128 stands for zero in the data rows.
Here are some numbered points:
[182 119 246 117 125 125 118 112 119 200  89 117 111 110 122 100 120 104
 169 116 104 112 112 111] 0
[169 119 226 119 133 130 119 117 119 186  85 116 109 114 125  98 122 103
 198 121 100 106 108 109] 1
[116  85  91 100 117 118 138 105 109 106 171 126 109 114 114 165 126 202
 106 132  97 201 166 108] 2
[114 123  76 114 120 107 100 212 188 118 163 169 103 115 128 143  99 209
 108  98 127 105 152 116] 3
[160 153 191 149 143 136 124 163 164 160  30 123 115 108 146  75 152  84
 146 168 105  84  97 108] 4
[113 115  94 133 114 116 114 100 111 113 123 122 217 211 122 168 109 102
 112 109 139 109 125 222] 5
[164 150 187 148 147 129 116 145 157 173  67 126 113 117 149  75 140  95
 145 171 103  86  79 114] 6
[118  89 103 108 126 125 157 114 133 111 130 121 106 102 122 133 123 186
 109 127  78 219 156  98] 7
[123 194 114 255 120 119 113 114 119 120 115 127 131 132 124 101 115 102
 120 119 192  99 117 135] 8
[109  98  93 101 120 118 130 105 110 111 178 143 113 118 115 173 108 216
 106  89 106 173 176 112] 9
[126 121 122 119 126 122 126 124 125 125  96 117 112 115 127 104 222 114
 125 255 105 122 113 111] 10
[148 155 156 142 146 133 124 172 176 156  41 112 121 123 174  75 141  81
 145 165  99  92  92 111] 11
[182 108 247 108 134 128 117 110 119 197  85 126 100 101 125 101 117 128
 164 119  88 114 120  99] 12
[160  97 173  99 134 130 105 144 164 155  81 171  76  90 127 152  94 187
 124  90  82 133 150  84] 13
[131 128 120 120 133 127 218 136 144 134  68 115 112 110 136 107 129 109
 123 149  93 144 107 116] 14
[108  99  84 102 115 115 122  94 112 104 155 144 168 164 110 242 106 169
 104  89 105 146 145 157] 15
[114 151  84 153 116 104 103  98 140 112 197 153 129 138 116 111 106 144
  99  84 198 123 192 122] 16
[156 173 166 161 140 124 122 167 151 156  33 121 109 100 163  73 148 128
 141 176  61  93  97 115] 17
[115 123  96 119 115 107 108 103 114 112 163 192 132 125 110 189 108 183
 104  92 116 128 161 129] 18
[115  90  83 106 130 123 183 121 126 112 144 113  91 107 120 124 137 184
 114 135  94 199 148  98] 19
[129 118 128 121 205 195 120 116 124 129  91 117 108 110 138 108 119 106
 139 124 103 117 113 110] 20
[118  92 100 109 124 107 109 152 163 117 177 157 100 114 117 171  96 229
 105 103 118 137 161  97] 21
[140 164 167 150 133 129 112 162 159 170  37 142 120 120 150  88 159  94
 158 159  85  75  91 120] 22
New points follow, each followed by the number of its nearest point above, looking only along the 4 directions in which the numbered points spread most.
[110 125  81 125 111 109 112  90 105 107 246 129 155 152 113 144 103 159
 102  89 211 119 171 150] 16
[109 137  83 151 117 102 110  93 118 104 190 150 121 126 114 129 113 150
 109 102 194 117 201 134] 16
[112 115  80 127 116 110 115  88 112 108 227 137 127 127 112 150 102 180
 105  86 178 138 190 131] 18
[108 113  85 105 111 111 114  98 106 104 173 145 171 173 109 225  98 162
 103  87 120 134 152 173] 15
[134 104 136 113 201 196 124 110 119 134 100 115 107 102 133 107 112 117
 141 106  97 134 129  94] 20
[122 255 113 186 118 116 114 115 118 118 107 133 140 143 127 104 114  96
 123 121 170  99 112 146] 8
[122 122 119 125 127 123 122 255 255 121  90 118 113 116 135 110 124 114
 125 125 102 115 114 118] 17
[107  88  77 103 117 111 131  94 115 102 178 118 125 124 113 163 135 209
 109 145 109 202 153 123] 2
[151 113 179 118 187 175 118 111 120 157  73 115 102 108 127  89 119  98
 175 112  95 120 117 105] 1
[110 119  86 132 121 107 113  84 112 113 202 147 120 123 118 141 104 166
 101  97 173 136 201 128] 18
[126 179 119 147 120 112 116 107 119 119  94 217 140 138 127 126 117 111
 121 123 118 100 114 139] 8
[131 126 124 125 145 141 122 150 160 130  80 119 114 117 225 102 124 101
 126 133 102 111 108 113] 20
[112 113  91 139 121 113 112  95 109 109 145 122 209 209 116 176 110 101
 107 104 147 113 128 217] 5
[112 114  96 120 113 113 123 103 125  99 196 150  98 115 113 159  94 188
 105 106 152 147 193 119] 18
[135 122 143 122 124 103 112 246 229 141  62 151 102  93 138 143 109 176
 107 125  83 115 136  91] 13
[116 106 102 109 124 119 133 255 255 114 113 120 109 109 135 132 112 150
 114 104  95 134 132 101] 3
[114 142  91 127 112 112 111  97 108 108 158 128 211 207 114 145 108 103
 110 100 180 104 131 213] 5
[148 145 152 128 139 127 113 222 221 138  61 126 101 105 176  88 129  96
 132 159  91  97 104 101] 17
[129 133 127 127 133 132 120 161 154 137  87 118 117 117 227  97 129 100
 130 139 108 109 105 113] 20
